Families of rows that turns and mirrors carry onto each other, the same ones carrying the whole set onto itself: the rest of each named row's family, in list order:
4 families of 8 rows:
gov: [ 15 -12  15 -14  11  -3  -6   5  -7  12   0  -2 -41  -3 -15  -8  -9  -8
   6  13   9 -17 -16 -15  -5  -6  -3  15  21 -18  22 -21 -12   8  18  11
   1  18 -10   4  -2   6]
furuz: [-20  -3  -1 -14  20   0  -5  -1 -24  19  23 -15 -28  19  10  -8  18  -5
  28  -6   5 -17 -33  -2  18   1   3   3  -4  21   7  -6  17  21  -4 -16
  29  -9   2   4  -7   3]
nunid: [-28 -12   5  -5  19  -1  -6  -1 -17  14  20 -24 -32  13  16  -4  13 -21
  25  -7  13 -22 -31  -7  21  -6  13   2   2  14  10  -3   8  23   1 -21
  28 -18   5  10  -3  14]
fosu: [ 15  -6   1 -11  16   3  -7   8  -6  27  18  -9 -21  12 -12 -12  12 -19
  13   0  13 -25 -32  13  22  19  15   1 -12   5   3 -21   3  19   9   2
  14   5 -15  18   1  -7]
zuta: [  0   7   4  -3   4   0  14   0  -8   6  22 -17 -46   1  -9  -9   3 -11
  11  -7   5 -13 -30 -13   4   2   4   3   6   7  23 -21  14  27  10  -9
   0   6  15  15 -10  32]
budob: [-23   8  16 -16  28 -16  -8 -12  -3   2  15 -14 -42   0   5 -10   2  -1
  23   2  14 -12 -25 -25   8  -6  -3  13  29   5  16  -3 -21  22  12 -11
  23  -2  -3  -3  -9  26]
Melo: [-25  -5  12 -20  26  -6  -3 -10  -6  -5  23 -19 -36   9   5 -10  -4  -5
  23   2  13  -3 -28 -31  -2  -9  -8   3  29   0  20   1 -12  23   8   0
  13 -11   3   3  -8  18]
bere: [ -6  -1  13  -9  -5 -12 -10  10  -5  18  26  -7 -46   1  11 -24  -7 -21
  23   6  16  -2 -38   9 -12  -6 -11   1  13   0  16 -21  -2  24   5   0
  11 -11 -12  -4   6   1]
zolur: [ -4  10   2  -8   8   4  13   6  -6  16  12   2 -42   5  -3 -13   5 -18
  13  -7  -1 -12 -20  -4  12  -2  19  -4  15  -2  23  -7   4  22   8  -8
  11  -1  15  27 -23  19]
tet: [ -3   5   3  -4   2   1   7   7  -8  10   4  -9 -36  -3  -5 -13  -4 -23
   3   3   0 -11 -22  -9  13   8   8  -3  16  -2  27 -15  19  33  17 -11
   6   0  12  14 -21  20]
zubo: [ -1 -20  18 -20  34  -9 -18  -7  -4  14  29  -8 -33  26   4  -3   8   0
  30   5  19 -21 -31  -4  10  -8  -8  12   5   9  -4 -14 -25  10  -2  14
  25   4 -21   0  13  -4]
Nokid: [ 18   1  26 -14  25  -8   0  -3   8  21   8  -4 -33   1  -4  -7 -15  -1
  11  19  15 -25 -25  -8   9  -5   2   3  23 -14  12 -19 -11  27  20  13
  -6  13 -11  -1  -3  18]
tudun: [ 18  -8   7  -3  10  -3  -7  10  -4  29   8   0 -37  15 -10  -5  10 -19
  10   8   7 -31 -24  18  24  10   6   7  -9   6   3 -29   6  17   8   2
  19  15 -15  13   0  -3]
takef: [-21  -7  20 -12  19 -12  -3 -11  -5  -2  20 -13 -51  12  10  -2 -10  -1
  18   8   7  -8 -19 -24   2 -18 -16   6  30   3  22  -7 -11  24   3  -1
  15  -1   1  -6 -10  24]
lide: [ -9  -4  16 -10  44  -2   6  -3  -8  12  28 -20 -27   7  -8  -2  -1  -8
  10   5  12 -28 -13 -25  37   8   0  24   9   4   1  -6  -3  13  11   8
  20   8  -8   6 -17   7]
tef: [-21 -16  -1  -7  11   0 -12   2 -20   3  26 -17 -39  21   1  -8  14 -18
  18 -10   7  -8 -22  -6  14   4  -3   5  -7  21  10  -9   4  16  -8 -11
  36 -11  -2  11  -7  -1]
zonut: [ 23  -4  17 -16  15  -6  -7   0   5   9  13   3 -39  10 -17  -8 -11  -2
   8  15   9 -14 -18  -6   3   5 -14   7  20 -10  18 -26 -15  22  14  20
   3  21 -17   3  -7   4]
Nenu: [ -5 -21  20 -19  30  -9 -24  -2  -5  20  15  -3 -27  23   7  -4  -1  -8
  17  15  14 -19 -20   0  17  -1  -3   3  12  -1   3  -9 -22  17   5  10
  29  -4 -27  -2   1 -15]
Vif: [ -4   1   8  -7  -9  -3 -18   6  -3   4  19  -1 -37  19   6  -9   2 -18
  30   3   4  -8 -35  15 -12 -21  -6  -8   6   2  15 -15  -3  29  12   1
  16  -8 -12  -4   0   9]
Litub: [ -1 -25  18 -16  25  -9 -21  -6  -6   8  22 -19 -28  18   2  -3   4  -8
  21  18  20 -23 -32  -8  12   0 -21  16   6  10   2 -20 -12  21  10  10
  20   6 -23 -14  15  -1]
gare: [  5  -1  10 -13   1  -5 -16   2  -9   4  14  -9 -46  23   7  -8   3 -18
  22  15   3 -12 -45   6 -22 -15  -5   1  11  11  13 -12  -1  26   9  -2
  11 -16  -7  10   1  18]
ker: [ 16 -23   9  -6   8   9   2  11  -9  24  16  -3 -26  23  -6  -6   6 -23
  15  10   5 -20 -25  10  13   9   1  -2  -8   4   8 -27  14  19   6  12
  10   4  -6  20   2  -9]
pum: [ -1 -12   8 -12  40   4  -1 -10  -6   9  11 -14 -27  20 -15   8   9   1
   7   3   7 -30 -13 -21  35   6  14   7   5   6   7  -7  -6  20   7   2
  18  14  -1  16 -15  17]
Rizum: [  2 -10   4 -11 -10  -5 -18   5  -6  13   7   1 -43  17   6 -14   3 -13
  23   3   5  -5 -37  13 -13 -11   1 -14   9   1  22 -20  -2  30   4  -9
  10  -7  -4   9   8   8]
Gul: [  7 -13   2   1   9  -3 -15  10 -14  30   9  -3 -32  15 -10 -11   7 -16
  17  -6  12 -32 -14  17   6  10  14  11  -3  12   2 -21   7  24  17  10
   0   8  -9   8 -12  -3]
tiket: [ -6   6   8  -7   4   7  17   5  -5  16  10 -13 -40  -1 -10 -19  -1  -9
  -3  -3   5  -8 -10  -5  13  -1  12   2  21   4  24 -16   6  27  22  -5
  11   6   8  19 -13  25]
difak: [ -2 -14  13 -15  45  -7  10  -8  -9  20  17 -17 -35   6  -7  -5   5  -3
   4   7  15 -27 -14 -27  35  21   7  17  16   9   8 -12  -5  15   2   0
  17  12   0  16 -10   9]
Figu: [-10 -15  11 -10  35  -1   8  -2  -2  22  21  -8 -20   2  -9  -4   6  -7
  16  -1  16 -23  -5 -16  44  17   2  10   9  -2  13 -16  -4  15   9   6
  20  19   0   5  -9   0]
Pas: [ 15 -11  24  -7  14  -8  -5   0  14   6  11  -6 -42   5 -14  -6 -12 -20
   8  15  15 -15 -19  -8   1  -1  -4   9  24 -13  15 -23 -24  22  17  19
   2  14 -13   8  -3  13]
dumok: [-20  -5   5 -10  25  -5  -1  -5  -6  16  33 -16 -26  29  14  -5  16 -15
  31  -1  11 -16 -34   2  30   9   1  -4   2  22   4  -8   4  32   1  -7
  31 -14   1   9  -5  10]
Lipe: [-14  -2  18 -23  27  -3   5 -10   3  -4  25 -19 -41   9   9  -4  -4  -7
  13  14  12   1 -37 -28  16 -10 -10  -3  21  -4  20  -6 -15  19  -2  -6
  31  -3  -5   5   2  20]
gogag: [  1 -18  14 -14  32 -16 -25  -6  -6   8  23  -9 -31  25   7   5   4 -10
  36  13  17 -25 -38  -7   8   0 -13   6  -2   1   2 -11 -13  18  -9   7
  20  -3 -20  -4   5  -7]

The rest of the family of Figu: gov, budob, zolur, Litub, gare, ker, dumok
The rest of the family of nunid: fosu, takef, lide, zonut, Rizum, tiket, gogag
The rest of the family of furuz: Melo, tet, zubo, tudun, Vif, difak, Pas

Families of rows that turns and mirrors carry onto each other, the same ones carrying the whole set onto itself: the rest of each named row's family, in list order:
5 families of 8 rows:
baf: [  2  -5  12 -12  20   4  -5   2 -18 -15  10 -21 -10 -13  -1]
zego: [  0  19  16 -14 -20   1 -10  -8  -1  -1  -5   1  -2 -18   1]
gif: [  1  13  15 -12 -21   5 -13 -12  -4  -7   2   9  -6 -15   4]
Rilip: [ 11  10  -1  -7  11  -8  -9  -4   5 -17  -4  -1  -7 -18  14]
metar: [ 7 -3 12 -4 -4 13  3 -3  7 -3 -1 -2 20 21  1]
folir: [  8  -8   9  -5  16  -8  12  -4   0  -2  -4 -18  15  -3 -12]
gegu: [  6   4   0 -11 -25  16 -14  -7  -1   7   1  -7  12  11  -4]
vum: [ 12  -3 -22  -4   5   3  -1  -5   4  -6  -2 -18  15  -2  -3]
vot: [ -6   4  15  -8   1  29  -8   3 -10 -17   0  -2  -7  10   9]
ginok: [  0  -3  14  -5 -18   9  -1  -6  -3  -2  -1  -1  15  22   2]
tafis: [  7   9  -5 -16 -22  19 -11  -6  -2   2  -7  -9  12   9  -7]
dafa: [ 0 -8 13 -2 -7  8  8 -6  5 -6  2  2 17 16  9]
zamar: [ 16 -11   8 -15  11  -4  12  -2 -16   2  -9 -21   8   0   4]
fopad: [ 19  -3 -17  -4  13  -1  -7   1   1  -1  -5  -5   4  -6 -11]
voki: [ 11 -10 -20  -6   7  -2  -6  -7   1  -1  -1 -17  14   1  -7]
rebi: [  6 -16  14 -11 -12   4   4 -12  -5 -14  -4   0  15  17  -4]
laf: [ -6   9  24  -9  -5  18 -10   2  -6 -17   2   1 -16   2   5]
Zusig: [ -4   5  23 -13   1  17 -12   2  -9 -17   5   4 -13   6  10]
zul: [  5  22  17 -19 -16   7 -15 -10  -2 -11  -5  -4 -11 -12  -1]
godu: [  0  11  25 -10  -5  27 -10   4  -8 -19   0  -6  -4   8   6]
tida: [  2  -1  13 -12  23   2  -3   3  -8 -11   3 -23 -13 -16  -2]
kizus: [ 14 -12 -21 -13   9   4  -7  -6  -8  -3  -2 -19  11  -9   2]
Sov: [ -3  -5  15 -10 -14   7   4  -3  -2   4  -1   5  15  17   5]
fanob: [-13   0  21  -3  -4  23  -8 -10  -1 -15  10   2  -6   3   0]
musa: [ -2  16  -2   0   7  -7  -8  -1  -9 -18  -9  -6  -3 -23   4]
lutiv: [ 10   9   0  -7  11  -9  -5  -8   5 -20   2 -14  -8 -23   4]
gav: [ -2  17  16 -16 -22   9 -18  -6  -2 -15   1 -13   7 -14   9]
zoku: [ -2   6  15  -6  20  15  -1   0 -13   0   4 -19 -12 -13   8]
nono: [  8   3  -4 -15 -23  17 -14  -8  -8   2   1 -15  16  -3 -14]
fav: [ 19  -2   1 -20 -16  15 -17  -4   9   2   3 -11  16   3  -5]
fuf: [  2 -15   4  -9   7  -6  11  -2 -11   6   3 -20  17  -1  -8]
Senut: [  2   6  21 -10  16   6  -1   3 -15 -18  -2 -22  -9 -16  -7]
Mefu: [  7   4  -2  -9  12   0 -10  -4   1 -15   4  -4 -13 -25  14]
ret: [  9 -12  17 -10   8 -11  13  -8  -6   2   2 -18  13  -4  -9]
kotor: [  9  -2  -4 -17 -24  10 -12 -12 -11   5  -3  -6  17   2  -7]
Lizel: [  2  18  18 -16 -18   8 -16  -2  -3 -11  -1  -4 -13 -13   8]
git: [ 18  -7 -21  -9   9   8 -13  -3  -2 -13   1 -16  10  -3  -1]
gelo: [  4   0  19 -16  16  10  -4   0 -22  -9  -1 -22 -12 -10  -9]
vivev: [  8 -13   3  -9   9  -7   7  -5  -5   4  -1 -25  17   4  -5]
pusa: [  5   4  -1 -10  14 -10  -7  -2  -2 -20  -4 -15 -11 -23   5]

The rest of the family of dafa: zego, Rilip, vot, nono, ret, git, gelo
The rest of the family of vum: baf, tafis, Zusig, zul, Sov, lutiv, fuf
The rest of the family of godu: gif, metar, folir, kizus, Senut, Mefu, kotor

Families of rows that turns and mirrors carry onto each other, the same ones carrying the whole set onto itself: the rest of each named row's family, in list order:
9 families of 4 rows:
gito: [-13 -22   4   0 -15  14  -8 -12 -11   8]
vatug: [ -3 -17  -5 -13  16  -3  15 -24 -14   6]
rofi: [  2 -28   4 -11 -21  11   2   1   0  -3]
duru: [  3  -3  -3  -9  -1 -10  19 -21 -15  -7]
fovu: [  1 -10  -7  -7  15   6  15 -25 -23   4]
Gifuf: [  7 -13  -5 -12 -14   5 -10  -8 -10  23]
Vuta: [  3   1  -5  -8   3   4  15 -18 -13 -18]
nozi: [ 13 -21  -1 -22  -6  16 -16  -8   2   7]
tiv: [  5 -12   8   1 -19   1 -12 -11 -11  12]
Berip: [  2  -5 -14  -2  15  11   9 -22 -18   0]
nusir: [ -7 -13   9  -6  -7  16 -17  -4 -14   9]
reguk: [  7 -20   0 -17  -5  11 -18 -15  -3  17]
Sovas: [ 15 -14  -8 -18  10   7  23 -10 -12 -10]
Tove: [  4 -23  14  -9  -6   3  -9 -11   7  14]
supiv: [ 11 -10  -8 -16 -11  22 -11   2  -3   5]
roziv: [  1 -16  -3  -7  11  -2  18  -8 -26  10]
kapas: [  6 -13  -5 -11  13  15  18   2 -19  -8]
febor: [  8 -18  -1   0  11  -4  21 -20 -16  -4]
dut: [  3 -19  12 -17 -12   0 -11 -15   2  14]
Rel: [  1 -14  -2   0   2   1  19 -14 -30  -7]
vil: [  4 -16  -7 -20  16  10  17 -11  -6 -13]
tiseb: [  3 -19  13  -8  -2  17 -13  -7   9   2]
dipa: [ 13 -19   7 -16 -19  15  -6   4  -2   3]
Redu: [  0 -14   8  -5 -14  13 -15 -11 -13  16]
kalum: [  9  -6  -4  -8  18   0   0 -26 -21   0]
kapuv: [  7  -7  -3  -2   8  10  18 -16 -11 -19]
bunor: [  2 -14  11 -17  -7  18 -15  -8   5  -1]
Pobe: [ 23 -12  -5 -20  12  -2   9 -12 -10 -11]
nek: [  7 -12   0  -2   3  -8  21 -23 -15  -4]
fufi: [  8 -15  -2  -2  15   9  18 -15 -13 -15]
bego: [  2 -16   8 -18 -19   3 -14 -13  -3  11]
muf: [  6 -15  -4  -4   1   6  21  -7 -23 -17]
Kege: [ 18 -14 -14 -14   6  -2  22 -10  -9  -3]
fugi: [ 12 -11   6  -6 -18  15 -10   2  -2  -7]
bibe: [  8 -21   9 -17 -16   4  -3   9  -4   7]
dom: [  2 -12   5 -19 -15  16 -17  -7   0  -1]

The rest of the family of Vuta: duru, Tove, tiseb
The rest of the family of Kege: Berip, nusir, bibe
The rest of the family of fufi: febor, bego, dom
The rest of the family of bunor: dut, kapuv, nek
The rest of the family of roziv: Gifuf, supiv, kapas

